128 stands for zero in the data rows.
Here are some points:
np.array([125, 118, 126, 120, 85, 69, 151, 96, 156, 108, 106, 199, 94, 133,
          118, 125, 179, 145, 65, 103, 99, 135, 139, 161])
np.array([185, 65, 128, 137, 161, 105, 195, 78, 146, 57, 80, 191, 83, 183,
          138, 167, 202, 124, 83, 151, 109, 65, 65, 42])
np.array([95, 178, 155, 139, 142, 170, 83, 155, 140, 144, 156, 122, 154, 130,
          78, 81, 82, 157, 138, 152, 126, 164, 125, 140])
np.array([124, 91, 178, 146, 122, 118, 123, 146, 139, 126, 97, 130, 119, 179,
          141, 100, 125, 109, 149, 96, 153, 122, 134, 81])
np.array([124, 146, 85, 98, 117, 111, 113, 110, 123, 96, 136, 132, 166, 119,
          138, 117, 104, 179, 108, 153, 54, 137, 119, 146])
np.array([112, 140, 116, 154, 112, 160, 154, 128, 84, 102, 136, 152, 153, 134,
          132, 129, 122, 197, 112, 130, 78, 146, 115, 152])
np.array([131, 129, 124, 112, 92, 81, 160, 105, 173, 118, 118, 183, 99, 131,
          124, 134, 171, 135, 69, 98, 106, 136, 135, 160])
np.array([42, 113, 199, 214, 42, 205, 143, 205, 31, 164, 129, 180, 92, 150,
          150, 164, 128, 164, 192, 93, 74, 155, 86, 209])
np.array([135, 95, 165, 141, 145, 111, 130, 137, 128, 103, 31, 115, 111, 155,
          132, 124, 105, 131, 148, 100, 162, 106, 175, 71])
np.array([124, 131, 159, 166, 141, 167, 135, 151, 120, 107, 76, 168, 42, 202,
          117, 104, 149, 146, 115, 134, 115, 105, 155, 106])
np.array([177, 109, 131, 157, 125, 140, 144, 161, 104, 146, 99, 100, 115, 158,
          99, 139, 143, 119, 120, 162, 125, 93, 128, 125])
np.array([173, 157, 92, 135, 107, 154, 174, 128, 127, 87, 79, 136, 88, 214,
          73, 119, 126, 145, 89, 116, 97, 101, 117, 118])
np.array([83, 145, 178, 159, 64, 153, 107, 177, 108, 197, 130, 81, 146, 113,
          135, 117, 78, 119, 188, 129, 108, 125, 181, 185])
np.array([88, 151, 108, 136, 197, 142, 113, 104, 182, 120, 143, 181, 144, 84,
          136, 95, 135, 155, 85, 195, 95, 94, 159, 109])
np.array([126, 108, 114, 61, 111, 88, 111, 71, 141, 139, 155, 102, 143, 51,
          176, 197, 160, 65, 148, 113, 130, 169, 108, 183])
np.array([130, 141, 160, 160, 135, 160, 141, 141, 117, 113, 89, 150, 91, 164,
          121, 115, 126, 138, 120, 136, 135, 116, 145, 115])
np.array([122, 98, 138, 122, 62, 103, 133, 141, 115, 144, 104, 106, 122, 137,
          166, 144, 133, 108, 131, 42, 140, 127, 162, 163])
np.array([139, 107, 100, 31, 109, 99, 116, 62, 143, 126, 142, 93, 134, 31,
          171, 202, 149, 42, 138, 109, 124, 153, 106, 176])
np.array([96, 172, 180, 176, 139, 225, 96, 180, 114, 165, 131, 103, 140, 128,
          66, 86, 31, 161, 161, 145, 138, 136, 180, 149])
np.array([121, 163, 79, 110, 169, 153, 124, 93, 154, 124, 137, 146, 132, 72,
          147, 152, 125, 135, 94, 164, 110, 92, 133, 130])
np.array([140, 122, 154, 130, 111, 120, 152, 122, 148, 133, 97, 83, 113, 118,
          149, 161, 98, 104, 150, 108, 152, 87, 153, 125])
np.array([145, 92, 95, 142, 126, 145, 182, 125, 120, 98, 117, 147, 136, 141,
          126, 132, 173, 141, 112, 119, 96, 128, 105, 134])
np.array([90, 99, 194, 165, 156, 157, 107, 163, 97, 134, 86, 164, 54, 161,
          126, 115, 163, 132, 153, 134, 128, 136, 127, 130])
np.array([108, 124, 108, 115, 81, 99, 96, 134, 71, 175, 164, 69, 158, 73,
          172, 153, 109, 74, 202, 90, 197, 162, 145, 169])
np.array([123, 121, 61, 89, 146, 147, 47, 140, 153, 149, 168, 139, 144, 112,
          142, 129, 90, 136, 101, 155, 137, 107, 120, 121])
np.array([98, 138, 182, 153, 117, 125, 77, 183, 82, 184, 139, 131, 113, 137,
          123, 61, 146, 99, 144, 127, 140, 179, 164, 155])
np.array([126, 116, 139, 132, 79, 107, 120, 127, 89, 157, 127, 71, 137, 97,
          168, 170, 94, 93, 162, 99, 156, 117, 162, 161])
np.array([143, 150, 149, 127, 126, 136, 90, 165, 131, 161, 130, 108, 99, 144,
          121, 93, 131, 105, 129, 136, 161, 152, 151, 112])
np.array([121, 150, 97, 104, 116, 156, 108, 120, 225, 121, 109, 104, 122, 138,
          93, 99, 117, 131, 140, 114, 146, 116, 144, 115])
np.array([94, 160, 166, 144, 65, 147, 100, 161, 104, 174, 127, 51, 137, 99,
          139, 133, 78, 110, 186, 124, 120, 132, 169, 176])
np.array([120, 129, 139, 149, 195, 134, 124, 134, 125, 128, 128, 146, 155, 126,
          112, 85, 141, 140, 150, 151, 136, 129, 138, 85])
np.array([111, 166, 87, 123, 138, 151, 112, 147, 113, 143, 225, 143, 165, 125,
          107, 100, 119, 177, 134, 122, 122, 195, 93, 155])
np.array([110, 134, 129, 155, 113, 165, 155, 124, 106, 100, 130, 160, 141, 133,
          143, 122, 129, 192, 126, 144, 93, 135, 124, 147])
np.array([113, 98, 88, 125, 108, 100, 119, 121, 114, 150, 158, 117, 139, 111,
          180, 156, 159, 88, 135, 90, 183, 126, 128, 138])
np.array([145, 147, 102, 132, 130, 160, 168, 107, 146, 72, 118, 163, 111, 143,
          105, 136, 136, 181, 88, 141, 85, 122, 108, 133])
np.array([158, 117, 147, 174, 149, 146, 149, 164, 93, 157, 110, 118, 129, 149,
          109, 116, 137, 113, 116, 168, 132, 76, 159, 117])
np.array([136, 117, 107, 42, 107, 87, 113, 61, 138, 129, 148, 92, 135, 42,
          178, 214, 165, 47, 150, 109, 135, 168, 103, 182])
np.array([94, 135, 123, 142, 163, 144, 109, 148, 116, 143, 175, 153, 173, 123,
          122, 89, 116, 164, 132, 139, 138, 176, 116, 140])
np.array([167, 142, 110, 105, 142, 139, 128, 135, 151, 86, 113, 125, 118, 186,
          75, 121, 84, 152, 121, 132, 120, 133, 98, 101])
np.array([107, 115, 62, 101, 152, 130, 61, 137, 122, 159, 194, 137, 156, 95,
          157, 142, 122, 112, 131, 144, 171, 124, 121, 130])
np.array([106, 137, 117, 127, 136, 130, 105, 141, 90, 149, 172, 135, 167, 117,
          116, 107, 109, 151, 137, 123, 144, 175, 122, 153])
np.array([107, 95, 115, 113, 96, 68, 83, 108, 93, 152, 171, 105, 150, 98,
          214, 176, 153, 62, 175, 84, 209, 149, 112, 144])
np.array([54, 183, 175, 225, 136, 192, 137, 194, 81, 181, 150, 127, 166, 128,
          81, 62, 51, 170, 168, 127, 157, 140, 225, 143])
np.array([162, 120, 159, 109, 131, 132, 73, 154, 140, 139, 78, 88, 61, 159,
          108, 112, 109, 102, 138, 138, 147, 112, 136, 80])
np.array([153, 117, 141, 169, 153, 141, 148, 156, 99, 153, 118, 108, 130, 138,
          114, 127, 147, 119, 130, 170, 140, 85, 148, 112])
np.array([119, 73, 160, 142, 118, 108, 110, 148, 107, 135, 122, 137, 132, 164,
          146, 106, 118, 112, 142, 77, 165, 131, 144, 95])
np.array([80, 157, 124, 146, 214, 140, 97, 95, 183, 110, 143, 205, 144, 87,
          138, 84, 146, 175, 76, 205, 87, 93, 171, 101])
np.array([139, 143, 110, 94, 88, 90, 156, 86, 170, 115, 121, 160, 90, 123,
          135, 145, 151, 120, 78, 96, 123, 140, 128, 158])
np.array([180, 108, 130, 155, 113, 135, 144, 156, 96, 147, 103, 99, 118, 168,
          97, 142, 140, 117, 113, 148, 116, 90, 126, 135])
np.array([98, 111, 122, 128, 78, 122, 110, 151, 64, 186, 166, 76, 168, 78,
          163, 148, 106, 86, 199, 88, 151, 162, 149, 205])
np.array([117, 162, 161, 162, 166, 174, 145, 141, 143, 125, 107, 147, 129, 134,
          99, 82, 108, 154, 150, 153, 132, 114, 157, 84])
np.array([137, 158, 158, 136, 135, 130, 88, 172, 124, 165, 132, 123, 101, 150,
          119, 78, 142, 103, 129, 134, 155, 154, 154, 117])
np.array([140, 115, 151, 126, 141, 127, 117, 138, 119, 98, 112, 126, 114, 163,
          92, 117, 112, 134, 128, 118, 134, 146, 110, 117])
np.array([165, 98, 110, 150, 133, 144, 174, 130, 114, 112, 106, 139, 136, 167,
          112, 130, 151, 141, 104, 131, 108, 105, 128, 118])
np.array([96, 128, 115, 88, 164, 70, 103, 82, 148, 74, 178, 149, 202, 127,
          131, 71, 151, 190, 120, 159, 61, 199, 59, 106])
np.array([121, 108, 119, 66, 108, 86, 109, 73, 135, 133, 153, 108, 144, 65,
          173, 190, 159, 73, 139, 105, 119, 165, 102, 177])
np.array([127, 107, 134, 126, 88, 66, 158, 102, 154, 102, 98, 195, 105, 133,
          113, 123, 168, 148, 54, 93, 93, 131, 139, 162])
np.array([98, 152, 104, 131, 184, 142, 122, 105, 171, 120, 138, 163, 141, 80,
          141, 120, 139, 151, 99, 190, 100, 101, 152, 115])
np.array([153, 170, 83, 100, 126, 149, 130, 134, 142, 94, 135, 134, 128, 169,
          77, 100, 117, 180, 99, 117, 103, 173, 102, 136])
np.array([118, 87, 107, 115, 118, 103, 115, 114, 109, 138, 139, 105, 138, 103,
          170, 153, 149, 80, 139, 89, 153, 118, 132, 135])
np.array([123, 132, 126, 134, 182, 131, 127, 128, 133, 131, 147, 147, 172, 130,
          115, 84, 148, 150, 133, 154, 135, 135, 123, 88])
np.array([121, 172, 144, 147, 125, 157, 133, 140, 130, 133, 123, 141, 120, 142,
          86, 94, 94, 142, 136, 124, 137, 116, 147, 110])
np.array([205, 156, 140, 117, 159, 161, 131, 139, 150, 121, 98, 96, 86, 148,
          68, 133, 142, 122, 122, 163, 88, 108, 96, 127])
np.array([100, 94, 123, 123, 100, 80, 104, 119, 96, 153, 170, 111, 153, 104,
          192, 166, 153, 69, 163, 78, 191, 145, 113, 144])
np.array([187, 73, 123, 134, 158, 106, 188, 76, 134, 51, 82, 178, 87, 166,
          134, 161, 186, 123, 88, 156, 119, 75, 73, 59])
np.array([109, 127, 129, 124, 87, 102, 98, 136, 69, 174, 160, 62, 156, 71,
          172, 157, 114, 83, 214, 81, 186, 159, 143, 169])
np.array([117, 124, 115, 119, 86, 108, 116, 142, 115, 171, 151, 73, 144, 83,
          166, 156, 104, 90, 169, 97, 178, 132, 146, 158])
np.array([162, 127, 116, 148, 172, 128, 183, 117, 157, 96, 128, 167, 125, 141,
          119, 123, 180, 150, 105, 157, 133, 110, 94, 73])
np.array([108, 92, 94, 130, 108, 101, 116, 123, 100, 150, 158, 117, 142, 114,
          185, 159, 162, 87, 140, 79, 173, 127, 122, 140])
np.array([124, 127, 72, 93, 145, 129, 65, 131, 138, 149, 165, 132, 142, 101,
          148, 140, 106, 126, 111, 146, 142, 115, 121, 127])
np.array([145, 151, 78, 73, 130, 127, 80, 118, 161, 127, 148, 120, 124, 120,
          130, 144, 100, 120, 104, 138, 141, 123, 111, 130])
np.array([129, 122, 138, 123, 109, 121, 133, 129, 138, 146, 127, 87, 134, 120,
          156, 155, 107, 107, 155, 116, 166, 103, 153, 137])
np.array([134, 118, 152, 133, 106, 117, 144, 128, 136, 139, 98, 84, 121, 119,
          151, 159, 103, 109, 151, 110, 150, 83, 161, 133])
np.array([118, 136, 128, 114, 93, 104, 110, 129, 98, 167, 151, 61, 143, 80,
          169, 164, 115, 84, 225, 106, 194, 152, 141, 167])
np.array([148, 147, 74, 65, 134, 126, 76, 115, 158, 129, 146, 106, 118, 107,
          134, 151, 103, 118, 116, 137, 143, 124, 109, 128])
np.array([162, 175, 81, 87, 116, 139, 128, 124, 142, 106, 140, 121, 117, 140,
          87, 118, 107, 155, 111, 118, 112, 171, 95, 141])
np.array([161, 151, 115, 153, 121, 173, 178, 123, 140, 89, 84, 141, 75, 165,
          108, 139, 111, 149, 105, 144, 125, 82, 129, 96])
np.array([132, 146, 146, 130, 124, 141, 76, 173, 126, 166, 133, 124, 101, 153,
          110, 75, 138, 99, 124, 133, 148, 156, 150, 124])
np.array([134, 159, 54, 76, 173, 162, 86, 109, 178, 132, 137, 142, 119, 82,
          148, 146, 136, 129, 73, 188, 129, 87, 143, 114])
np.array([142, 124, 150, 119, 105, 114, 148, 116, 144, 130, 94, 78, 112, 114,
          155, 171, 95, 97, 148, 108, 155, 94, 149, 122])
np.array([89, 153, 121, 145, 186, 138, 117, 101, 191, 116, 142, 192, 146, 90,
          132, 92, 134, 163, 75, 199, 94, 93, 167, 107])
np.array([104, 90, 112, 116, 97, 72, 95, 115, 88, 148, 164, 103, 150, 100,
          205, 173, 156, 66, 164, 78, 195, 150, 119, 147])
np.array([120, 76, 155, 139, 120, 109, 106, 142, 105, 130, 122, 129, 128, 146,
          146, 118, 121, 117, 155, 107, 173, 133, 141, 97])
np.array([103, 91, 106, 129, 103, 96, 108, 119, 93, 150, 161, 121, 145, 116,
          183, 153, 158, 82, 145, 66, 181, 134, 119, 142])
np.array([105, 144, 153, 146, 160, 141, 71, 184, 119, 166, 144, 142, 122, 157,
          93, 59, 147, 114, 141, 141, 144, 174, 126, 115])
np.array([214, 167, 99, 97, 168, 148, 132, 127, 166, 112, 115, 100, 93, 160,
          59, 121, 127, 122, 94, 182, 84, 116, 85, 109])
np.array([156, 144, 151, 135, 126, 161, 79, 175, 132, 164, 116, 109, 66, 155,
          123, 97, 121, 106, 127, 137, 161, 114, 172, 102])
np.array([109, 154, 103, 108, 178, 132, 120, 88, 160, 124, 141, 151, 137, 68,
          146, 143, 128, 128, 103, 166, 109, 107, 136, 126])
np.array([154, 59, 104, 125, 132, 76, 173, 66, 131, 97, 139, 156, 138, 121,
          161, 182, 195, 91, 108, 124, 145, 108, 80, 123])
10 more points follow, each with its number after it:
np.array([146, 123, 150, 128, 128, 128, 130, 133, 118, 100, 112, 127, 108, 156,
          101, 124, 111, 133, 130, 120, 131, 141, 109, 118]) 0
np.array([158, 110, 145, 178, 148, 152, 137, 170, 89, 161, 108, 126, 124, 158,
          97, 114, 140, 107, 105, 162, 118, 47, 165, 105]) 1
np.array([129, 165, 154, 116, 199, 133, 134, 114, 155, 104, 152, 116, 183, 101,
          116, 108, 123, 166, 158, 173, 102, 156, 92, 92]) 2
np.array([118, 155, 65, 74, 180, 151, 59, 111, 188, 137, 153, 144, 133, 77,
          148, 138, 152, 123, 90, 197, 123, 109, 131, 112]) 3
np.array([128, 148, 157, 140, 134, 147, 82, 179, 123, 170, 133, 138, 101, 178,
          114, 68, 148, 102, 123, 128, 147, 155, 160, 124]) 4
np.array([114, 96, 96, 123, 109, 102, 118, 122, 112, 148, 152, 115, 139, 113,
          178, 152, 154, 85, 135, 87, 175, 122, 131, 137]) 5
np.array([165, 125, 92, 111, 130, 154, 119, 136, 156, 120, 103, 130, 97, 162,
          94, 122, 86, 132, 106, 98, 148, 106, 140, 93]) 6
np.array([105, 128, 111, 115, 78, 119, 101, 142, 73, 172, 162, 59, 156, 73,
          161, 151, 110, 79, 205, 89, 152, 160, 138, 199]) 7
np.array([59, 121, 168, 172, 54, 156, 92, 197, 76, 225, 134, 88, 163, 108,
          131, 101, 73, 125, 170, 126, 97, 121, 199, 191]) 8
np.array([113, 128, 109, 113, 89, 101, 103, 136, 78, 175, 163, 57, 155, 69,
          175, 163, 111, 75, 209, 92, 199, 160, 141, 168]) 9
Which two of these numbered points are nearest to each point below, ignoring the 3 directions in which the first points spread most? Their numbers follow each, nearest first.
np.array([97, 116, 119, 131, 76, 120, 98, 147, 62, 183, 169, 81, 174, 85,
          162, 147, 108, 91, 194, 90, 149, 159, 147, 202]) > 7 9
np.array([72, 128, 176, 167, 59, 153, 89, 186, 74, 209, 132, 80, 162, 99,
          134, 112, 57, 119, 184, 125, 101, 123, 187, 192]) > 8 7
np.array([126, 148, 153, 141, 134, 147, 75, 180, 121, 168, 134, 140, 103, 180,
          108, 64, 150, 108, 125, 133, 148, 156, 156, 119]) > 4 5
np.array([176, 122, 133, 147, 115, 168, 157, 147, 112, 140, 107, 91, 110, 142,
          82, 140, 130, 115, 119, 147, 88, 98, 107, 151]) > 7 9
np.array([113, 101, 96, 134, 112, 100, 116, 117, 108, 147, 156, 120, 139, 113,
          179, 154, 158, 88, 136, 85, 176, 120, 126, 135]) > 5 9
np.array([132, 168, 143, 104, 183, 132, 136, 115, 161, 111, 155, 113, 180, 101,
          122, 124, 126, 163, 162, 175, 107, 156, 90, 94]) > 2 9
np.array([186, 124, 136, 144, 121, 175, 128, 151, 114, 141, 113, 91, 113, 152,
          76, 144, 129, 120, 107, 158, 86, 98, 110, 150]) > 7 9
np.array([136, 150, 153, 137, 145, 133, 91, 167, 124, 164, 134, 118, 102, 143,
          120, 83, 135, 96, 127, 131, 156, 153, 149, 118]) > 4 5
np.array([164, 136, 149, 124, 144, 158, 87, 164, 151, 158, 107, 97, 72, 152,
          115, 106, 114, 101, 133, 142, 174, 111, 157, 87]) > 3 6
np.array([64, 123, 177, 173, 61, 155, 101, 199, 75, 214, 132, 85, 160, 108,
          133, 107, 65, 120, 170, 121, 98, 120, 192, 188]) > 8 7
np.array([78, 111, 138, 148, 102, 142, 104, 162, 83, 191, 156, 70, 185, 78,
          158, 131, 98, 110, 164, 143, 109, 124, 175, 174]) > 8 1
np.array([197, 132, 141, 145, 142, 175, 128, 154, 113, 139, 96, 94, 110, 148,
          76, 137, 124, 123, 112, 171, 69, 99, 116, 142]) > 7 9
np.array([115, 86, 106, 119, 110, 103, 122, 118, 117, 141, 145, 112, 140, 115,
          176, 158, 159, 90, 137, 80, 168, 120, 130, 133]) > 5 9
np.array([148, 153, 91, 121, 120, 161, 166, 96, 132, 69, 118, 154, 109, 137,
          119, 145, 131, 176, 101, 144, 91, 125, 98, 139]) > 7 0
np.array([116, 95, 109, 129, 113, 103, 124, 119, 118, 142, 148, 116, 141, 117,
          180, 160, 157, 89, 137, 84, 172, 121, 129, 134]) > 5 9
np.array([158, 114, 148, 177, 151, 152, 147, 168, 92, 157, 106, 119, 125, 151,
          100, 113, 141, 114, 117, 174, 130, 66, 158, 106]) > 1 5
np.array([93, 113, 127, 129, 75, 119, 102, 152, 72, 187, 168, 82, 169, 90,
          162, 147, 112, 95, 191, 88, 149, 162, 148, 190]) > 7 9
np.array([143, 135, 153, 125, 127, 123, 129, 133, 123, 97, 115, 116, 116, 150,
          100, 113, 104, 137, 138, 128, 117, 149, 109, 114]) > 0 7
np.array([148, 88, 80, 69, 138, 105, 168, 47, 187, 82, 128, 136, 130, 96,
          151, 195, 181, 86, 127, 103, 96, 109, 80, 149]) > 7 0
np.array([126, 162, 148, 118, 209, 135, 130, 112, 151, 101, 155, 116, 184, 103,
          107, 108, 123, 167, 159, 177, 105, 157, 90, 88]) > 2 0
np.array([117, 164, 70, 54, 173, 138, 42, 120, 186, 146, 191, 134, 136, 96,
          153, 128, 158, 121, 110, 202, 138, 126, 92, 111]) > 3 4
np.array([171, 126, 95, 98, 127, 150, 115, 130, 153, 118, 104, 117, 98, 149,
          96, 134, 87, 130, 118, 105, 150, 115, 137, 107]) > 6 0
np.array([114, 129, 111, 111, 83, 101, 105, 132, 76, 173, 160, 54, 153, 66,
          175, 162, 110, 68, 195, 81, 205, 161, 144, 170]) > 9 7
np.array([122, 163, 151, 118, 202, 134, 135, 114, 155, 98, 153, 125, 187, 114,
          112, 101, 123, 174, 154, 178, 101, 163, 91, 83]) > 2 0
np.array([85, 160, 158, 153, 70, 151, 110, 159, 106, 177, 132, 74, 139, 93,
          140, 127, 79, 107, 190, 127, 117, 129, 164, 171]) > 7 8
np.array([164, 143, 149, 129, 141, 163, 90, 163, 144, 156, 105, 94, 62, 146,
          107, 104, 113, 101, 133, 141, 176, 113, 163, 94]) > 3 6
np.array([159, 191, 47, 92, 161, 183, 141, 101, 192, 127, 127, 158, 51, 92,
          143, 147, 136, 133, 47, 169, 134, 73, 160, 114]) > 3 6
np.array([98, 83, 99, 120, 101, 86, 109, 121, 104, 148, 162, 120, 145, 120,
          183, 155, 168, 77, 146, 54, 178, 142, 118, 140]) > 5 4
np.array([117, 158, 145, 125, 194, 138, 130, 125, 148, 116, 158, 130, 190, 106,
          123, 99, 123, 184, 153, 180, 90, 155, 92, 86]) > 2 9
np.array([99, 84, 118, 126, 90, 73, 99, 119, 83, 153, 167, 112, 156, 106,
          191, 165, 154, 76, 162, 68, 183, 148, 115, 142]) > 5 0
np.array([140, 112, 151, 121, 125, 124, 118, 140, 124, 103, 114, 140, 116, 188,
          92, 105, 113, 134, 125, 114, 126, 137, 110, 114]) > 0 7
np.array([85, 142, 173, 158, 66, 150, 95, 168, 91, 190, 130, 76, 146, 100,
          137, 124, 76, 114, 183, 124, 110, 128, 179, 184]) > 8 7
np.array([142, 118, 150, 129, 127, 125, 118, 144, 125, 100, 109, 135, 114, 185,
          90, 106, 120, 139, 126, 119, 122, 145, 112, 116]) > 0 7
np.array([68, 146, 209, 171, 122, 122, 93, 209, 66, 188, 138, 144, 120, 142,
          109, 31, 161, 108, 160, 122, 126, 202, 157, 164]) > 4 5
np.array([92, 79, 120, 127, 84, 84, 111, 129, 100, 155, 170, 124, 160, 114,
          195, 158, 155, 85, 159, 73, 179, 148, 114, 142]) > 5 0
np.array([151, 180, 31, 83, 158, 188, 132, 92, 190, 122, 126, 158, 47, 89,
          140, 143, 130, 136, 51, 180, 134, 71, 158, 112]) > 3 6
np.array([80, 109, 137, 143, 101, 139, 96, 158, 80, 195, 158, 75, 186, 70,
          160, 136, 99, 109, 178, 142, 119, 129, 167, 175]) > 8 7
np.array([104, 93, 125, 119, 97, 76, 100, 118, 97, 151, 166, 107, 149, 103,
          202, 168, 154, 61, 160, 70, 190, 150, 119, 148]) > 5 0
np.array([97, 86, 132, 134, 86, 78, 98, 124, 92, 156, 172, 125, 159, 113,
          187, 158, 151, 78, 158, 64, 180, 144, 117, 145]) > 5 0
np.array([153, 192, 42, 95, 153, 187, 141, 101, 197, 122, 126, 162, 31, 97,
          134, 135, 128, 138, 31, 179, 131, 59, 168, 109]) > 3 6
np.array([168, 126, 101, 111, 134, 155, 126, 140, 160, 121, 100, 126, 90, 154,
          88, 118, 85, 131, 108, 98, 148, 104, 144, 98]) > 6 9
np.array([160, 113, 152, 181, 147, 155, 148, 175, 98, 160, 105, 123, 124, 159,
          98, 114, 140, 110, 116, 176, 124, 42, 162, 105]) > 1 3
np.array([175, 142, 100, 99, 118, 154, 129, 135, 156, 122, 104, 111, 70, 142,
          102, 138, 85, 128, 119, 109, 149, 115, 137, 113]) > 6 9
np.array([136, 170, 112, 101, 185, 125, 123, 110, 153, 112, 166, 119, 178, 97,
          110, 112, 124, 159, 161, 171, 103, 158, 79, 93]) > 2 9
np.array([65, 80, 188, 183, 80, 178, 120, 185, 54, 163, 120, 161, 108, 139,
          135, 137, 142, 140, 157, 101, 92, 145, 133, 181]) > 8 7
np.array([138, 197, 97, 90, 177, 114, 143, 101, 154, 90, 179, 123, 188, 105,
          119, 101, 130, 182, 135, 173, 82, 184, 68, 100]) > 2 0
np.array([155, 112, 144, 179, 152, 150, 136, 166, 86, 160, 112, 127, 127, 154,
          102, 111, 138, 108, 109, 166, 120, 54, 158, 102]) > 1 5
np.array([150, 140, 143, 134, 130, 156, 84, 169, 128, 163, 121, 110, 71, 148,
          115, 94, 124, 105, 134, 139, 162, 119, 161, 99]) > 3 4
np.array([146, 209, 103, 89, 166, 113, 158, 100, 157, 102, 184, 125, 175, 110,
          121, 120, 138, 165, 141, 155, 92, 183, 61, 105]) > 2 0
np.array([148, 155, 105, 122, 118, 156, 168, 94, 135, 73, 118, 152, 108, 133,
          111, 139, 126, 162, 95, 137, 86, 123, 96, 133]) > 7 0
np.array([73, 75, 205, 187, 90, 171, 113, 188, 51, 166, 125, 164, 114, 146,
          133, 141, 142, 140, 152, 115, 94, 143, 132, 173]) > 8 7
np.array([69, 146, 225, 170, 123, 123, 97, 225, 73, 192, 138, 142, 117, 141,
          115, 42, 158, 102, 160, 118, 130, 205, 166, 166]) > 4 5
np.array([138, 168, 68, 93, 119, 131, 125, 104, 146, 95, 138, 133, 140, 124,
          135, 141, 102, 171, 105, 156, 75, 124, 104, 132]) > 7 0
np.array([149, 171, 73, 114, 117, 148, 145, 90, 144, 75, 115, 139, 131, 125,
          125, 130, 84, 191, 72, 172, 51, 104, 128, 131]) > 7 8
np.array([144, 148, 98, 136, 135, 163, 158, 105, 135, 66, 119, 165, 116, 147,
          109, 139, 139, 186, 87, 141, 84, 124, 105, 133]) > 7 0
np.array([154, 114, 142, 175, 147, 145, 139, 166, 94, 158, 110, 114, 126, 147,
          104, 119, 144, 113, 117, 161, 127, 70, 155, 107]) > 1 5
np.array([77, 140, 202, 161, 132, 123, 95, 182, 80, 176, 134, 126, 123, 134,
          116, 54, 155, 106, 164, 131, 136, 192, 154, 154]) > 4 0
np.array([84, 143, 214, 166, 133, 124, 103, 191, 103, 185, 140, 132, 125, 135,
          119, 51, 146, 94, 157, 121, 139, 190, 158, 157]) > 4 5
np.array([66, 125, 191, 162, 110, 111, 97, 171, 85, 162, 132, 146, 127, 140,
          108, 47, 169, 127, 142, 120, 106, 188, 146, 157]) > 4 5
np.array([103, 118, 57, 73, 183, 134, 31, 137, 137, 155, 205, 117, 163, 79,
          155, 133, 127, 118, 120, 186, 135, 128, 100, 122]) > 3 5
np.array([168, 142, 102, 103, 124, 155, 123, 134, 159, 122, 108, 104, 85, 138,
          103, 138, 88, 128, 126, 115, 151, 115, 130, 110]) > 6 9
np.array([137, 98, 184, 128, 154, 121, 84, 150, 144, 132, 72, 94, 103, 148,
          125, 110, 118, 103, 156, 133, 146, 111, 147, 75]) > 3 0
np.array([111, 131, 118, 115, 81, 99, 100, 138, 84, 176, 162, 42, 151, 61,
          171, 156, 109, 70, 197, 86, 202, 164, 142, 168]) > 9 7
np.array([157, 116, 145, 174, 149, 145, 146, 162, 99, 156, 112, 113, 126, 141,
          103, 114, 137, 110, 118, 163, 136, 80, 155, 113]) > 1 9
np.array([89, 184, 165, 180, 132, 167, 134, 170, 108, 168, 141, 103, 143, 117,
          89, 89, 75, 156, 173, 129, 171, 140, 183, 135]) > 9 5
np.array([86, 185, 163, 180, 130, 164, 138, 171, 91, 170, 141, 104, 147, 112,
          93, 88, 70, 152, 173, 125, 169, 141, 185, 142]) > 9 7
np.array([143, 214, 100, 90, 160, 115, 156, 94, 152, 92, 177, 128, 179, 119,
          113, 103, 138, 172, 128, 148, 81, 185, 69, 109]) > 2 0
np.array([144, 138, 145, 127, 129, 124, 123, 133, 125, 106, 125, 126, 121, 152,
          95, 114, 100, 139, 139, 126, 111, 134, 110, 110]) > 0 7
np.array([127, 108, 131, 123, 82, 62, 161, 106, 158, 101, 96, 187, 105, 134,
          107, 113, 164, 146, 57, 97, 94, 132, 139, 162]) > 8 0
np.array([130, 153, 82, 90, 114, 117, 126, 111, 127, 99, 135, 122, 149, 109,
          141, 133, 106, 165, 118, 154, 70, 147, 114, 149]) > 7 0
np.array([144, 205, 92, 80, 163, 113, 146, 89, 146, 91, 176, 124, 176, 108,
          111, 108, 134, 166, 137, 156, 90, 183, 64, 110]) > 2 0
np.array([154, 114, 143, 173, 150, 148, 147, 159, 103, 155, 117, 112, 128, 140,
          106, 117, 141, 112, 122, 161, 135, 79, 152, 113]) > 1 9
np.array([84, 186, 170, 185, 131, 172, 136, 174, 87, 168, 141, 107, 148, 116,
          88, 80, 59, 153, 178, 130, 168, 147, 184, 140]) > 9 7
np.array([97, 77, 123, 88, 104, 81, 104, 111, 122, 141, 159, 144, 171, 88,
          166, 152, 167, 115, 132, 115, 89, 165, 107, 180]) > 8 7
np.array([153, 114, 144, 176, 154, 151, 158, 164, 109, 158, 116, 119, 130, 147,
          108, 116, 139, 114, 122, 178, 136, 78, 152, 103]) > 1 9
np.array([76, 176, 166, 186, 131, 174, 137, 178, 97, 171, 143, 110, 152, 121,
          89, 80, 66, 158, 179, 129, 161, 137, 186, 136]) > 9 5
np.array([130, 105, 146, 137, 120, 126, 114, 148, 113, 106, 113, 150, 120, 195,
          105, 99, 121, 142, 122, 121, 110, 146, 116, 119]) > 0 5
np.array([88, 188, 168, 182, 128, 165, 139, 174, 94, 172, 144, 112, 149, 118,
          94, 81, 62, 153, 174, 128, 167, 149, 190, 145]) > 9 7
np.array([149, 135, 142, 102, 101, 110, 155, 106, 145, 129, 100, 65, 106, 104,
          156, 174, 95, 92, 158, 117, 166, 101, 141, 129]) > 9 7
np.array([90, 183, 152, 137, 146, 158, 70, 150, 132, 145, 159, 125, 157, 131,
          85, 93, 98, 154, 136, 147, 115, 163, 116, 136]) > 0 7
